In the rows, zero is written as 128.
One turn or mirror swaps these rows in pairs. Which row does each one swap with?
The rows were stretched afterwards, more along some directions than others.
Z_361: [101 138 147 134 130 163 111 137 160 127  94 102 142 151 154 136 156 155
 112 118]
Z_776: [124 129 149 105 159 144 103 146 145 126 127 136 124 151 151 118 165 139
 102 136]
Z_80: [126 135 156 108 155 153 103 141 135 115 116  95 127 118 137 140 138 135
 119 133]
Z_64: [117 130 150 102 129 143 117 129 138 160  94 104 150 134 163 106 170 129
 123 155]
Z_447: [ 81 148 136 148 117 162 130 134 127 124 110 109 107 122 126 134 193 142
 116 108]
Z_714: [ 91 116 161 110 124 156 121 110 142 118  97 110 118 124 139 152 156 157
 111 124]
Z_432: [118 129 171 110 172 154 129 132 155 146  90 137 147 125 121 129 150 125
 105 146]
Z_955: [ 95 149 170 151 157 172 116 139 144 109 116 125 140 137 157  93 180 136
 110 131]
Z_560: [101 128 151 125 123 167 110 145 169 128  95  98 146 153 166 142 170 153
 115 125]
Z_422: [118 135 111 164 133 159 140 157 143 124 141 112 138 131 125 126 157 117
 120 128]
Z_534: [109  94 131 117 145 173 119 135 136 135 115 126 133 124 141 115 176 118
 102 168]
Z_12: [119 119 169 122 152 151 117 144 147 140 119 103 144 145 143 112 161 136
 120 138]
Z_395: [122 144 135 146 137 176 122 115 148 125 119 122  94 139 154 150 182 113
 117 134]
Z_952: [114 118 134 114 136 156 131 174 147 128 138 123 156 118 124  97 162 135
  96 141]
Z_915: [124 125 168  92 148 142 109 108 152 141  80 131  97 126 161 134 157 147
  79 153]
Z_954: [130 127 122 152 162 161 124 152 157 142 146 122 146 166 123 114 159 130
 122 149]
Z_421: [108 149 135 138 114 166 106 143 163 130  88 141 119 128 165 137 193 132
  99 125]
Z_409: [133 121 116 103 124 145 115 148 144 124 126  95 129 160 147 129 140 144
 103 135]
Z_772: [ 94 142 147 154 132 152 112 150 143 112 114 105 135 120 144 117 169 147
 128 120]
Z_681: [ 91 136 161 126 124 159 109 135 165 137  94  99 153 144 151 136 159 151
 116 116]
Z_21: [142 112 124  97 146 140 107 127 148 135 136 116 128 165 141 135 121 134
 111 149]
Z_733: [ 96 122 141 148  99 154 117 137 148 132 124 133 132 121 140 127 168 141
 114 114]
Z_567: [126 132 125 129 141 149 147 121 145 134 134 138 106 138 115 128 128 124
  91 129]
Z_941: [106 125 138 122 111 159 112 123 168 142  92 119 140 143 160 147 159 140
 119 136]
Z_364: [142 139 121 137 144 157 109 125 149 125 119 152 100 123 130 157 145 122
 101 127]
Z_722: [111 113 142 115 145 164 114 149 126 117 110 107 131 111 128 118 176 131
 100 143]
Z_101: [106 130 168 149 152 166 126 110 166 139 112 142 108 157 137 118 156 142
  97 126]
Z_498: [ 89 144 175 117 167 146 127 142 127 106  93 114 142 120 142 114 173 141
 107 132]
Z_54: [123 132 150  87 145 145 133 146 135 123 100 128 128 146 129 116 148 157
  87 146]
Z_826: [119 112 122 138 157 143 125 126 111 134 142 127 131 133 124  76 157 117
 119 149]
Z_503: [ 89 118 143 128 137 179 121 140 136 124 100 112 140 120 168 112 178 142
 108 151]
Z_339: [107 157 184 118 163 150 106 136 158 128  92 117 103 154 136 144 162 153
  88 124]
Z_461: [113 156 141 146 155 158 129  98 137 111 100 138  85 129 147 146 162 136
  99 130]
Z_608: [131 135 149 128 157 157 108 133 150 118 136 129 122 131 139 159 119 121
 100 130]
Z_111: [127 122 121 117 137 145 110 143 142 130 144  99 135 160 120 126 128 142
 108 124]
Z_737: [117 127 161 115 145 134  96 119 145 138 101 143 121 124 172 122 155 137
 107 138]
Z_746: [115 134 152 134 151 168 148 108 151 137 100 141 133 127 151 142 158 130
  95 146]
Z_629: [109 161 149 133 139 164 127  97 148 129 107 137 109 123 126 161 135 139
 109 129]
Z_600: [142 105 131 116 140 143 122 115 137 146 128 137 117 147 156  98 144 133
  76 168]
Z_92: [123 135 147 112 145 149 108 110 148 108 102 113  99 133 150 165 119 138
  85 140]
Z_820: [109 125 162 116 137 144  97 108 152 146 116 131 115 137 156 115 140 152
  97 153]
Z_571: [130 113 126  91 132 142 111 147 138 134 125  95 140 151 133 125 129 151
 105 133]
Z_627: [116 137 151 133 133 137 122 148 179 139 114 142 115 160 156 123 176 141
  95 140]
Z_430: [105 135 168  92 160 139 143 124 132 126  90 140 136 140 133 116 164 135
 102 152]

Z_941 pairs with Z_21
Z_681 pairs with Z_111
Z_92 pairs with Z_714
Z_447 pairs with Z_339

One turn or mirror swaps these rows in pairs. Which row does each one swap with?
The rows were stretched afterwards, more along some directions than others.
Z_685: [116 111 159 110 121 154 146 146 116 125 120 109 108 119 140 149 129  81
 189 141 145 154 142 152 111 110 121  92 130 134 146 135 150 117]
Z_663: [124 120 127 100 137 132 124 144  89 120 136 145  70 117 115 160 111  77
 190 109 182 172 128 155 121 125 138 125 130 139 137 117 110 116]
Z_418: [122 130 149  95 124 121 133 123  86 113 110 137  75 109 143 156 123  60
 176 117 166 177 128 146 122 135 136 116 134 142 124 124 105 116]
Z_86: [106 132 117 143 135 136 125 122 100 119 125 144 104 113 131 110 137 118
 138 143 124 121 126 164 135 140 128 116 118 133 129 121 136 135]
Z_822: [110 116 113 117 133 149 140 127 121 123 142  89  99 136 118 163 115  92
 126 119 118 112 135 138 120 131 153 117 138 136 110 141 122 102]
Z_651: [102 127 116 147 127 129 141 115 104 123 125 140  97 122 136 103 134 141
 148 143 112 129 113 156 134 131 144 114 116 134 122 122 113 137]
Z_904: [137 114 120  82 143 148 156 130 128 144 124 131 124 146 133 124 112 131
 143 130 123 148 145 126 125 133 132 134 141 116 134  87 124 116]
Z_834: [122 120 121  73 147 131 142 122 116 133 115 132 110 141 134 118 112 129
 152 126 115 149 143 135 135 139 138 138 132 113 129  80 111 112]
Z_330: [123 112 134  86 146 134 145 147  97 131 118 158  86 105 136 159 113  69
 187 115 158 180 112 136 131 128 131 127 134 135 146 124 135 115]
Z_139: [116 107 118 116 128 153 148 124 114 126 131  95 100 136 116 167 109  88
 116 116 112 115 132 132 121 138 152 113 136 130 112 140 133 105]
Z_161: [109 111 113 108 142 147 158 125 118 133 138  93  94 132 124 166 108  77
 132 118 120 118 129 132 122 141 148 114 135 136 109 133 129  97]
Z_171: [128 127 125  92 145 133 146 126 118 149 109 126 122 130 141 112 119 131
 139 139 108 145 156 133 122 128 135 138 139 108 124  87 115 124]
Z_51: [117 126 127  85 136 127 125 142  89 127 134 155  87 132 122 171 116  61
 184 116 167 163 120 153 133 130 134 118 131 128 139 129 117 116]
Z_234: [ 86 137 158  90 143 130 135 126 122 119 117 154 103 136 125 141 126  86
 166 140 106 142 110 125 124 124 127 111 108 128 110 128 136 127]
Z_249: [121 120 132  88 139 132 144 143  96 122 125 150  94 114 127 152 116  73
 186 127 165 179 113 139 130 129 144 124 136 134 139 122 116 120]
Z_995: [122 115 124 100 135 128 137 138  95 120 113 146  78 128 129 158 111  74
 165 111 167 176 116 156 135 125 140 121 121 125 124 122  96 110]
Z_31: [117 122 120 101 138 152 150 128 119 141 124  98 105 127 123 152 113  86
 124 126 106 129 131 122 116 135 156 129 142 128 109 138 122 101]
Z_446: [114 134 112 128 132 134 127 122  96 115 116 143  96 126 134 103 136 145
 148 127 111 146 109 151 126 145 142 117 117 136 124 127 109 131]
Z_135: [114 114 125 108 143 147 149 127 129 132 133  95  98 121 123 160 112  72
 119 117 121 116 130 132 124 129 147 123 131 122 109 147 138 106]
Z_400: [111 108 111 101 130 149 149 128 105 130 132  94 105 128 114 160 113  78
 122 120 104 115 119 127 124 137 149 122 143 127 115 139 137 106]
Z_176: [112 111 118 128 135 143 142 131 103 128 123 149 108 119 141 109 135 139
 159 133 105 148 114 140 132 126 134 123 123 141 136 129 136 133]
Z_188: [ 98 121 119 127 122 147 138 118 122 120 139 148 127 146 135 110 130 136
 159 137 102 129 105 122 131 135 139 114 127 134 128 124 134 138]
Z_354: [126 121 120  80 149 135 157 129 126 145 110 139 118 124 137 122 109 130
 143 131 118 145 149 131 134 138 127 135 136 123 129  77 117 120]
Z_406: [122 126 125  86 149 137 148 131 131 135 111 135 119 131 140 122 117 142
 136 125 107 147 143 131 130 138 127 144 133 108 123  92 115 119]
Z_775: [116 126 131 137 127 148 157 129 104 132 126 129 104 124 139 112 138 142
 152 147  90 147 118 140 126 131 151 115 122 139 129 135 126 136]
Z_739: [ 81 135 155 107 140 134 136 120 121 115 111 151 104 134 126 153 126  95
 171 138 108 133 115 137 125 121 127 116 106 128 113 135 133 123]
Z_689: [128 117 123  79 144 141 157 123 126 141 112 125 124 139 138 115 119 124
 136 134 103 140 139 130 132 134 136 131 133 108 129  93 123 124]
Z_449: [123 127 125  75 151 133 144 127 119 139 110 136 114 126 136 117 115 126
 146 127 123 142 149 129 122 140 132 140 134 108 123  85 112 120]
Z_128: [135 117 122  79 149 135 149 134 126 147 120 145 136 131 138 114 117 126
 137 125 107 138 136 123 135 131 128 141 137 106 133  94 130 122]
Z_520: [111 128 139 132 128 116 123 115  98 119 128 134  87 113 134 109 133 127
 150 129 120 132 128 147 125 131 129 115 114 148 114 116 111 144]
Z_877: [ 98 125 128  98 136 123 133 134  96 110 131 163  80 123 129 163 113  74
 202 113 175 169 124 144 136 125 137 123 131 140 131 108 100 115]
Z_782: [119 125 135 105 125 134 144 138  91 126 126 145  81 117 131 153 118  69
 180 126 172 174 124 150 123 125 147 122 136 122 135 126 121 122]
Z_247: [131 107 157 107 123 151 147 150 126 132 139 101 116 134 132 163 122  75
 183 138 146 147 149 149 116 108 113  94 139 138 158 133 157 113]
Z_816: [118 139 122 135 134 124 118 129 102 122 133 139 103 122 126 108 128 134
 154 128 111 129 112 141 135 138 134 113 119 136 125 129 120 130]
Z_551: [134 121 137  87 132 136 136 144  94 138 136 151  89 131 125 156 113  57
 178 111 156 170 107 130 117 124 135 122 142 132 141 124 126 126]
Z_769: [ 97 111 132 100 138 127 137 134  96 100 128 157  89 122 129 159 124  60
 195 118 174 171 119 156 135 114 126 120 133 132 135 130 123 116]
Z_181: [ 96 139 158  92 141 140 144 136 131 128  99 158 113 124 125 151 128 101
 158 141 102 150 109 125 122 120 114 118 126 130 114 139 136 124]
Z_850: [ 95 150 153  91 137 125 135 134 111 136 102 150 102 133 130 142 128 111
 175 148  93 148 112 128 122 121 130 114 119 136 108 126 119 126]
Z_207: [125 121 142  88 140 132 149 140  85 134 115 142  64 112 137 162 108  73
 204 127 152 182 128 146 130 129 149 119 138 133 135 111 108 119]
Z_42: [119 119 138  87 133 136 131 142  94 118 121 156  84 118 127 147 120  78
 189 112 160 180 114 135 123 128 147 120 138 140 138 123 126 122]
Z_337: [126 121 142 101 125 137 131 143  93 123 130 146  76 113 138 158 133  59
 175 116 166 167 119 145 121 125 136 131 139 125 126 139 123 117]
Z_352: [107 108 112  95 135 143 149 133 124 135 136  95  93 134 125 168  98  81
 146 112 121 125 128 124 126 133 154 121 135 141 114 132 126  94]
Z_167: [113 109 126 117 135 142 152 128 120 122 138  88  88 121 113 164 113  68
 133 118 131 112 141 135 122 128 140 114 144 141 120 130 135  99]
Z_291: [ 92 140 150  97 145 134 130 132 126 131 112 155 117 133 123 141 124 112
 161 143  91 141 119 135 126 119 128 126 108 133 110 126 135 127]
Z_404: [113 125 122 127 126 136 135 119  94 131 132 143 101 136 140  98 133 115
 162 129 108 142 107 138 125 136 134 114 126 136 121 131 122 132]
Z_113: [117 125 128  82 143 149 150 123 122 138 102 133 127 134 145 120 117 134
 132 133  99 150 146 125 128 134 140 140 132 101 117  86 113 128]
Z_847: [126 124 131  87 129 137 132 144  94 128 117 153  87 111 124 150 113  68
 180 121 173 176 128 145 119 125 143 125 131 134 143 117 111 113]
Z_168: [140 121 128  78 155 137 143 133 125 151 122 121 115 125 136 121 110 120
 146 130 114 135 148 121 126 133 134 136 145 109 133  89 125 122]
Z_57: [119 114 120 107 133 158 152 133 111 131 123  95  95 133 123 163 115  94
 118 120 112 123 138 129 115 139 149 113 141 138 110 138 129 100]
Z_666: [113 119 136 101 134 131 140 131  66 123 128 157  87 113 131 161 114  61
 178 117 159 165 137 144 120 136 135 127 132 146 118 109 101 129]
Z_311: [112 101 117 106 133 149 148 133 120 120 130  92  86 124 115 166 114  81
 133 111 124 118 132 139 125 128 149 115 139 132 115 137 131  98]
Z_452: [128 115 163 103 122 147 145 148 117 133 127 100  98 117 138 158 126  72
 180 138 141 142 136 146 113 117 114  98 136 133 150 144 154 116]
Z_949: [106 127 110 137 132 129 138 134 101 135 137 143 106 138 139 107 137 133
 155 132 114 126 116 149 128 139 136 110 108 139 119 131 120 129]
Z_244: [125 118 157 110 115 142 144 146 104 131 117 104 102 124 143 158 132  80
 184 135 135 147 142 141 118 116 112  96 150 145 144 135 128 121]
Z_854: [118 115 128 111 134 139 151 128 113 138 136  91  81 141 123 164 106  78
 130 114 115 124 133 130 115 133 151 115 142 133 104 139 115 103]
Z_182: [139 116 166  94 127 142 149 155 115 138 115 107  96 106 145 159 125  69
 187 124 142 146 141 139 119 121 111  95 147 138 148 143 153 111]
Z_631: [ 88 143 150  84 146 126 137 129 116 131  92 154  99 132 130 136 124 105
 164 132  89 139 107 123 124 130 127 115 116 132 102 137 125 128]
Z_981: [128 118 123  78 155 137 146 130 117 140 112 130 118 127 123 137 109 124
 141 132 120 136 149 136 133 140 123 135 131 120 133  75 123 117]
Z_220: [120 112 123  82 143 141 167 121 130 145 109 130 125 134 147 112 111 133
 127 138 100 140 140 121 123 132 141 137 137 107 129  87 120 118]
Z_562: [117 117 123 129 134 131 148 129 113 131 117 149 106 121 140 111 130 131
 144 116 104 141 102 138 135 129 121 119 119 136 135 140 132 133]
Z_204: [117 123 158 101 122 148 151 156 114 134 122 115 108 116 143 147 131  83
 195 141 138 156 147 146 117 111 116  96 144 144 148 127 154 127]
Z_346: [110 116 123 143 128 130 135 115  94 118 124 134  94 126 140 100 133 141
 151 143 109 133 118 144 123 136 147 109 125 138 121 132 102 133]
Z_900: [119 105 128  93 132 139 141 143  98 126 127 154  89 130 128 153 109  61
 183 113 156 183 119 150 130 115 137 119 127 127 143 122 142 119]
Z_824: [123 109 122 105 133 143 150 135 117 130 135  89  81 135 122 164 110  88
 127 102 121 118 126 126 119 136 152 116 142 140 116 141 120  97]
Z_169: [121 105 153 113 121 155 145 148 120 127 120 107 109 122 130 153 128  84
 179 142 130 137 138 148 117 114 110  94 141 133 143 135 161 123]
Z_646: [117 106 117 110 135 145 148 134 118 137 138 101  94 129 126 158 106  70
 125 109 116 116 128 132 121 134 147 122 139 130 109 146 132  99]
Z_966: [ 93 111 122 142 131 140 143 126 107 112 124 143 114 128 143 103 142 136
 144 132 109 133 113 150 120 125 132 116 111 128 122 135 127 142]
Z_478: [ 97 118 118 136 118 144 135 124 103 107 133 136 110 127 134 108 140 129
 152 132 116 133 120 145 125 135 141 109 120 135 133 128 128 138]
Z_134: [126 115 118  81 141 137 147 119 128 143 113 131 116 141 137 116 110 139
 129 130 101 137 144 119 122 137 132 134 142 117 126  87 119 124]
Z_324: [122 120 121 138 128 123 128 125 100 113 125 129  97 129 119 101 137 128
 125 128 116 132 115 156 132 134 127 108 121 128 131 137 125 133]
Z_916: [118 115 115 104 134 145 144 125 109 134 122  94  87 135 110 159 106  89
 118 115 104 114 120 129 116 148 149 114 144 135 108 137 123 107]
Z_474: [ 89 147 154  96 145 122 126 132 120 117 103 156 101 126 122 142 129 105
 173 138 110 143 111 135 126 120 118 120 119 136 118 138 131 130]
Z_4: [119 107 116  95 134 148 157 128 126 135 132  94 104 131 120 169 104  78
 128 110 121 125 123 118 124 140 143 119 143 135 117 133 135  98]
Z_622: [128 115 121  84 146 138 162 129 125 149 122 137 117 133 152 118 111 131
 138 131 114 142 143 120 123 132 132 141 137 115 125  86 112 115]
Z_539: [ 93 148 158  87 149 122 131 129 121 130  98 153 105 118 125 144 129 106
 169 145 104 147 117 131 124 125 115 122 117 130 110 129 126 125]
Z_215: [126 120 118  80 144 145 149 127 116 146 115 131 122 141 135 124 117 136
 135 134 106 142 150 127 121 134 136 140 141 111 128  88 119 131]
Z_127: [113 119 129 132 136 125 127 119 104 112 127 144  91 122 136 111 128 130
 175 122 132 143 117 148 133 136 130 117 125 148 136 121 114 124]
Z_495: [130 115 147  83 139 136 151 140  85 133 121 149  91 116 140 164 109  60
 191 123 149 180 120 138 127 130 143 117 132 136 135 129 121 119]
Z_516: [ 82 150 153  85 144 128 136 127 116 130  98 153 112 123 129 139 127 110
 170 149  95 152 119 129 126 126 131 121 111 119 104 119 121 132]
Z_103: [113 118 122 133 129 139 146 119  86 115 137 143 114 123 144 111 138 113
 147 135 109 131 126 143 130 141 138 105 121 149 120 116 124 139]
Z_238: [131 121 126  72 143 132 149 125 132 145 115 131 127 134 141 116 113 139
 137 129 103 138 140 114 126 138 131 135 138 114 143  93 127 117]
Z_360: [111 116 136  86 124 133 145 135 100 129 127 150  85 121 128 158 110  59
 197 121 166 164 120 124 119 131 135 112 156 144 142 115 120 116]
Z_261: [111 102 118 107 133 146 158 127 122 129 137  90 102 134 121 161 106  81
 130 118 115 116 127 126 129 128 149 122 145 128 118 138 137 101]
Z_734: [115 133 133 128 136 118 127 127  98 133 126 145  92 103 142 107 142 124
 153 130 108 132 108 146 135 138 123 121 126 133 113 123 114 135]
Z_555: [116 130 133 110 133 140 135 146  82 133 125 160  96 110 123 162 124  70
 180 122 178 165 135 148 125 121 136 126 128 129 127 113 123 118]
Z_912: [120 112 152 121 119 147 150 145 126 124 130  92  96 120 142 160 130  82
 177 142 144 135 149 148 115 110 121  95 142 141 147 144 143 115]
Z_668: [120 119 130 131 134 132 149 128  94 137 127 138 104 121 141 103 131 134
 156 143  92 138 122 141 123 133 139 112 122 153 126 128 123 140]
Z_973: [127 112 156 111 123 153 144 151 121 131 121  96 103 119 141 158 131  84
 173 142 135 141 143 148 109 114 118  94 138 137 140 146 153 120]

Z_86 pairs with Z_555
Z_42 pairs with Z_127
Z_57 pairs with Z_981
Z_622 pairs with Z_400
Z_520 pairs with Z_418
Z_646 pairs with Z_128
Z_4 pairs with Z_134
Z_139 pairs with Z_354

